In the rows, zero is written as 128.
Families of rows that turns and mirrors carry onto each other, the same ones carrying the whole set onto itself: the rest of each named row's family, in list order:
9 families of 3 rows:
dus: [129 107 117 113 135 108 126  85  89 127]
fovub: [127 115 130 120 136 103 104  99  81 132]
dobip: [115 110 121 117 126 110 114  80  96 134]
tedo: [136 100 163 150 127 114 131 148 134 172]
Fivu: [123 134  87 124 150 111 149 142 147 121]
tuvu: [122 124 102 122 149 128 147 157 151 113]
pez: [120 131 102 129 152 118 123 149 145 102]
visok: [126  95 129 119 136 115 120  77  98 134]
vudum: [114 111 155 140 134 113 144 145 125 188]
zodan: [128 112 101 108 159 128 141 138 157 116]
zuki: [117  99 161 147 135 108 133 142 127 183]
sek: [115  98 172 145 135 122 128 135 136 171]
resiz: [137 119 118 120 138 109 112  80  96 131]
Patu: [125 131  96 120 167 121 147 150 143 121]
kana: [132 129  95 123 149 119 130 163 147 121]
Rogo: [121 120 107 118 144 122 143 145 159 106]
Lim: [120 125  96 113 154 120 138 150 144 110]
Gotul: [132 113 125 130 128 107 115  81  89 136]
bevo: [127 112 165 146 135 119 122 158 129 172]
Sav: [130 115 114 121 136 104 134  80  90 135]
rogav: [138 110 110 130 130 110 121  84  91 154]
zikeb: [120 115 151 160 125 115 146 142 136 179]
Vulo: [142 111 119 129 144 110 105  88  90 134]
timi: [125 125  92 123 153 119 139 156 156 127]
dakuv: [118 101 169 128 140 117 148 145 138 172]
Teme: [123 103 160 146 139 118 138 147 140 182]
poko: [121 110 172 152 132 118 127 138 128 174]

Which other rows belong to the same family as Rogo? vudum, Vulo
Which other rows belong to the same family as kana? sek, Sav
Which other rows belong to the same family as tedo? dobip, Patu
Which other rows belong to the same family as zikeb? fovub, zodan
Which other rows belong to the same family as pez? rogav, dakuv

Families of rows that turns and mirrors carry onto each other, the same ones carrying the whole set onto itself: the rest of each named row's family, in list order:
7 families of 4 rows:
Dak: [109 129 154 106 119 107 145 144 154 153 151 119 163 105 123  99 121 139
  84 136 157 153 166  77 145]
vom: [ 80 128 146 125 118  92 138 144 139 150 157 146 163 104 128 103 125 138
 101 125 153 135 157  81 133]
neve: [ 99 141 139 114 120  99 130 128 156 141 153 148 164 106 132  97 108 131
  86 138 171 154 165  82 117]
Riras: [132 141 118 185 113 138 107 112 193 132 126 159 146 121 148 144 147 165
  94 117 126 131 160  90 163]
kir: [119 130 163 140 138 146 120 138 176 108 143 109 129 108 189 136 141 123
 148 146 162 150 125 145 124]
pamo: [136 132 135 138 129 137 124  99 106 130 118 122 119 133 162 101 123 118
 143 138 108 148 103  87 154]
vasos: [135 134 141 138 131 159 135 153 175 124 130 129 134 113 196 119 129 150
 124 159 169 142 115 141  98]
faki: [123 118 135 152 158 156 120 132 170 115 131 114 145 117 162 133 132 113
 114 146 184 159 129 132  80]
Zopu: [104 138 161 112 121 110 155 151 156 135 146 135 151  84 134 107 152 146
  91 118 142 166 161  79 134]
Zigof: [128 121 110 188 135 148 101 121 190 118 126 135 151 131 151 129 128 171
  94 128 119 118 171  97 157]
retig: [116 140 147 110 114 101 133 149 149 152 179 135 143  96 139 115 141 142
  85 141 159 155 156  79 128]
Mus: [132 113 122 148 117 143 139 113 111 119 116  91 121 136 138  91 141 121
 134 129 126 152 104  78 128]
kofur: [104 134 100 176 121 143 104 109 181 104 111 142 158 135 157 130 143 176
 117 135 129 116 149  88 162]
fadil: [136 121 151 157 151 161 123 147 184 130 129 110 143 121 169 136 126 137
 122 159 190 139 121 133 108]
zevad: [135 131 120 137 131 151 130  93 120 115  99  92 122 143 141 102 128 128
 116 122 120 144 120  69 107]
sok: [130 127 138 142 144 176 120 144 163 136 137 105 128 114 187 141 146 128
 131 157 173 149 138 139 108]
mok: [145 140 120 152 136 151 117 110 103 130  94 106 112 147 128 114 137 135
 134 128 127 144 121  80 138]
Gib: [124 147 114 178 123 131 104 115 173 115 131 148 148 124 133 137 132 177
  98 115 116 114 175  97 159]
Feru: [103 130 153  98 117  75 124 143 154 134 162 132 140 104 138 119 142 133
  96 128 138 145 148 100 143]
Sev: [142 137 134 142 143 164 128 153 157 126 135 106 141 124 169 132 128 124
 125 156 184 157 112 145 110]
tudi: [111 131 113 176 132 121  89 120 180 120 121 160 150 135 158 143 146 148
 107 125 107 141 146 106 175]
kepa: [112 150 151 116 122 108 145 154 151 138 173 130 166  93 135 110 125 136
  87 124 162 155 166  98 140]
binam: [134 120 104 170 125 132 112 110 179 118 113 164 142 118 143 136 143 175
  93 134 107 120 160 115 140]
Reved: [129 117 140 155 140 142 131 144 174 114 135 118 159 118 183 128 146 109
 122 147 183 134 133 145 101]
dep: [102 142 106 177 122 146 102 108 193 110 115 144 149 129 150 118 115 173
 101 108 130 133 163  81 145]
sel: [148 127 144 151 138 143 127 112 104 139 107  99 120 145 134  95 131 126
 125 141 126 141 128  60 127]
pelas: [145 128 125 139 122 156 134  96 107 154 101 111 109 134 142 111 131 128
 129 123 116 138 123  81 144]
Mugup: [135 127 128 150 135 149 126 120 102 142  89 132 111 130 144  89 146 125
 139 137 125 166 132  77 133]

Which other rows belong to the same family as Gib? mok, Sev, kepa
Which other rows belong to the same family as sel? Dak, Zigof, fadil
Which other rows belong to the same family as Reved? vom, Mus, kofur
Which other rows belong to the same family as tudi? kir, pamo, Feru
Which other rows belong to the same family as Riras? retig, sok, pelas
Which other rows belong to the same family as binam? vasos, Zopu, Mugup

Families of rows that turns and mirrors carry onto each other, the same ones carrying the whole set onto itself: the rest of each named row's family, in list order:
5 families of 8 rows:
guk: [135 103 164 134 101 162 157 151 110]
vifa: [121 140 110 138 118 147 157 138 103]
Zosuz: [125 153 112 137 124 123 156 124 109]
bis: [104 116 134 115 116  97 108 126  99]
Med: [138 126 177 125 118  86 141 114 122]
zaku: [119 107 162  83  92 120 115 133 143]
Zetig: [119 102 157  88  88 146 123 145 140]
gevor: [102 115 132 136  97 167 163 132 145]
lagur: [141 153 146 102 107 119 157 119 157]
Gem: [110 136 129 140 106 149 175 118 152]
bul: [145 126 158 141 109 155 175 141 118]
Bere: [118 115 150 117 106  79 146  93 111]
gidon: [ 95 117 153 119 107  92 127 101 150]
zem: [133 136 130 137 108 120 187 102 115]
fiz: [128 134 140 128 111  90 170  92 116]
zako: [112 120 114 132 110 156 143 147  97]
Sodab: [105 138 144 128 112  96 149  97 156]
davav: [112 136 129 121 124  88 122 116 106]
kudol: [142 148 140 106 103 145 166 130 154]
mar: [135 131 140 104  95 164 159 143 148]
gifat: [125  87 174 124  98 147 135 150 107]
Vepo: [ 85  86 150 118  91 139 122 129 138]
zile: [111 145 134 137 112 120 169 103 157]
Gafu: [ 86  96 155 114  98 109 116 115 142]
bot: [100 103 131 116 109 121 108 139  94]
beni: [121 151 120 130 127  98 142 115 110]
kapaf: [ 91  94 141 127  91 163 142 136 139]
dumo: [108  79 142 120  87 149 148 132  96]
feke: [129 122 127 137 100 149 188 118 109]
vif: [134 143 155  93 106 101 139 115 155]
Ren: [108  91 155 111  97  91 130 105 103]
Niked: [128 104 183 117 109  93 124 123 115]
mifim: [125 124 162  86 100 102 121 121 149]
zer: [104  76 152 112  89 120 130 122  97]
pufi: [119  98 132 131  91 161 172 131 101]
vin: [150 142 159 142 118 129 178 126 124]
nebip: [123  87 182 117 102 118 121 139 108]
Gume: [104 105 123 123 107 145 123 148  93]
Lura: [147 142 167 135 121 101 164 115 126]
Zofon: [126 112 148  96  89 164 142 149 142]

Which other rows belong to the same family as dumo? Bere, zem, fiz, feke, Ren, zer, pufi
Which other rows belong to the same family as bul? guk, Med, gifat, Niked, vin, nebip, Lura
Which other rows belong to the same family as zaku? Zetig, lagur, kudol, mar, vif, mifim, Zofon
Which other rows belong to the same family as davav? vifa, Zosuz, bis, zako, bot, beni, Gume

Families of rows that turns and mirrors carry onto each other, the same ones carrying the whole set onto itself: the rest of each named row's family, in list order:
4 families of 8 rows:
zutud: [ 99 120 114 144  99 129 144 146]
zom: [128 154 131 146 126 121 132 145]
Tumuk: [136 106 191 135 117 149 139 101]
Fipo: [111 126 133 136  60 160 125  98]
pavon: [145 109 121 136 112 172 111 110]
koro: [160 102 165 115  95 162 127 111]
Gane: [113 109 149 104  94 125  94 121]
Kep: [101  98 158 128 135 130 118 101]
zesu: [105 109 153 150 105 159 144  78]
Mukif: [110 100 120 123  83 156 134  92]
Bim: [ 94 112 174 141 106 122 159 114]
bovip: [130 150 162 138  79 132 168 114]
dif: [155 126 154 151  83 166 155 133]
Totap: [136 130 160 128 104 126 103 160]
Rozin: [131 130 127 119 133 132 101 107]
kadig: [104  95 125 109 110 123 116 124]
mut: [ 91 121 134 165 128 137 140 119]
bol: [105 127 161 124  58 126 140 129]
tede: [158 136 173 113 120 128 122 123]
Gizo: [134 147 145 160  71 161 135 137]
Sular: [142 129 132 141 107 161  88 129]
Tov: [122 119 173 151 140 127 135 141]
teku: [111 127 158 102 103 102 136 113]
lagun: [147 121 158 137 111 134 137 166]
pov: [149 154 130 155 109 162 132 108]
gev: [134 127 157 110  87 143 137  75]
zat: [113 114 158 123  81 119 160 147]
Gel: [105 138 115 152  92 140 112 144]
fup: [102 145 115 143  93 137 146  97]
lep: [126 130 169 172 110 156 160 119]
Mul: [142 117 178 112  72 146 116 114]
Gof: [133 116 150 160 139 164 120 105]

Which other rows belong to the same family as Gel? Fipo, Gane, Totap, bol, Gizo, Sular, Mul
Which other rows belong to the same family as Rozin? zom, bovip, tede, teku, pov, gev, fup
Which other rows belong to the same family as Gof? Tumuk, Kep, zesu, Bim, mut, Tov, lep

Families of rows that turns and mirrors carry onto each other, the same ones carrying the whole set onto itself: the rest of each named row's family, in list order:
4 families of 8 rows:
neruf: [173  88 124 158 115 121 112 152 150 130 184 126 161 111 108 127 171 144
 149 110]
dag: [146  97 144 158 127 121 121 177 144 122 203 142 138 108 139 118 175 181
 121 121]
palu: [117  88 128 104 115 124 130 129 170 139 197 105 133 114 123 144 131 101
 183 168]
varo: [127  85 144 158 126 133 124 164 139 117 215 140 136 101 150 141 199 168
 119 106]
midez: [111 125 137 119 135 136 151 139 159 151 197 110 143 100 133 171 144  84
 171 186]
puzel: [160 107 126 149 138 152 104 166 140 131 182 112 186  92 117 163 194 115
 146 128]
vapel: [ 95  87 145 103 124 124 134 147 166 130 214 116 108 114 150 129 134 137
 158 177]
depiv: [ 98 136 164 133 145 108 166 164 142 135 206 144 126 106 150 171 140 104
 146 174]
Zir: [167 127 111 152 123 157 137 144 148 140 196 126 177  79 131 174 189 129
 156 122]
tuzom: [110 115 121 121 129 107 166 144 154 163 189 121 146 106 123 162 152  70
 153 168]
dero: [127 122 147 172 141 143 142 168 130 132 209 140 156  90 149 172 209 137
 119 121]
Vobos: [113  77 116 107 110  97 146 136 162 149 192 116 130 119 120 132 140  94
 160 151]
meli: [152 107 128 168 129 141 131 145 136 134 192 127 174  93 123 177 205 110
 144 109]
vil: [ 88 125 153 118 142 135 155 160 156 143 215 122 120 102 158 156 144 119
 148 193]
sirub: [167  88 110 137 108 147 117 139 157 124 201 123 158  92 132 144 176 158
 159 105]
sep: [ 90  83 135 108 121  97 155 159 156 143 210 130 108 117 146 123 142 126
 134 162]
Tula: [137 126 143 155 154 154 120 189 130 129 196 126 173  85 143 163 200 138
 122 145]
Torib: [120 106 123 108 131 112 155 171 161 140 189 125 161 100 134 180 143  69
 164 168]
zofo: [144 138 149 175 146 133 144 186 132 138 199 145 156  93 141 152 188 151
 115 140]
fefem: [ 98  96 162 119 127  97 145 160 153 119 213 142 106 121 151 136 127 137
 147 159]
Vig: [126  82 142 116 113  95 134 133 160 124 195 127 126 125 121 142 121 104
 176 142]
Vug: [141 101 128 141 121 148 129 163 152 121 218 137 138  88 159 138 180 189
 132 118]
Donid: [124  67 117  94 112 100 134 165 171 125 193 122 143 113 133 149 131  95
 169 153]
kefe: [132  94 146 143 142 145 106 190 137 116 206 126 150  96 149 132 191 170
 118 131]
Gam: [ 97 116 141 110 141 112 163 193 155 134 206 137 140  97 163 171 147 101
 139 181]
kogav: [155  73 127 137 126 142  89 165 146 116 191 114 165 103 124 131 183 149
 143 117]
baf: [141 138 131 154 138 159 148 168 142 134 214 140 158  75 159 169 191 159
 128 134]
Nuna: [ 86 121 139 122 139 107 175 167 147 157 205 133 124 105 150 152 155 103
 126 179]
bunem: [170 130 128 173 134 133 133 161 138 143 180 130 179  96 112 160 185 116
 143 128]
sukin: [ 99  78 137  96 123 101 144 188 165 121 210 136 123 108 159 141 134 129
 142 165]
bezug: [151  73 126 154 112 131 113 141 147 118 199 125 154 107 123 146 193 140
 145  93]
Buzu: [126 122 145 129 130 106 153 138 150 141 189 127 148 110 119 176 135  71
 175 160]

Which other rows belong to the same family as palu? midez, puzel, vapel, vil, Tula, kefe, kogav
Which other rows belong to the same family as sep? varo, tuzom, dero, Vobos, meli, Nuna, bezug

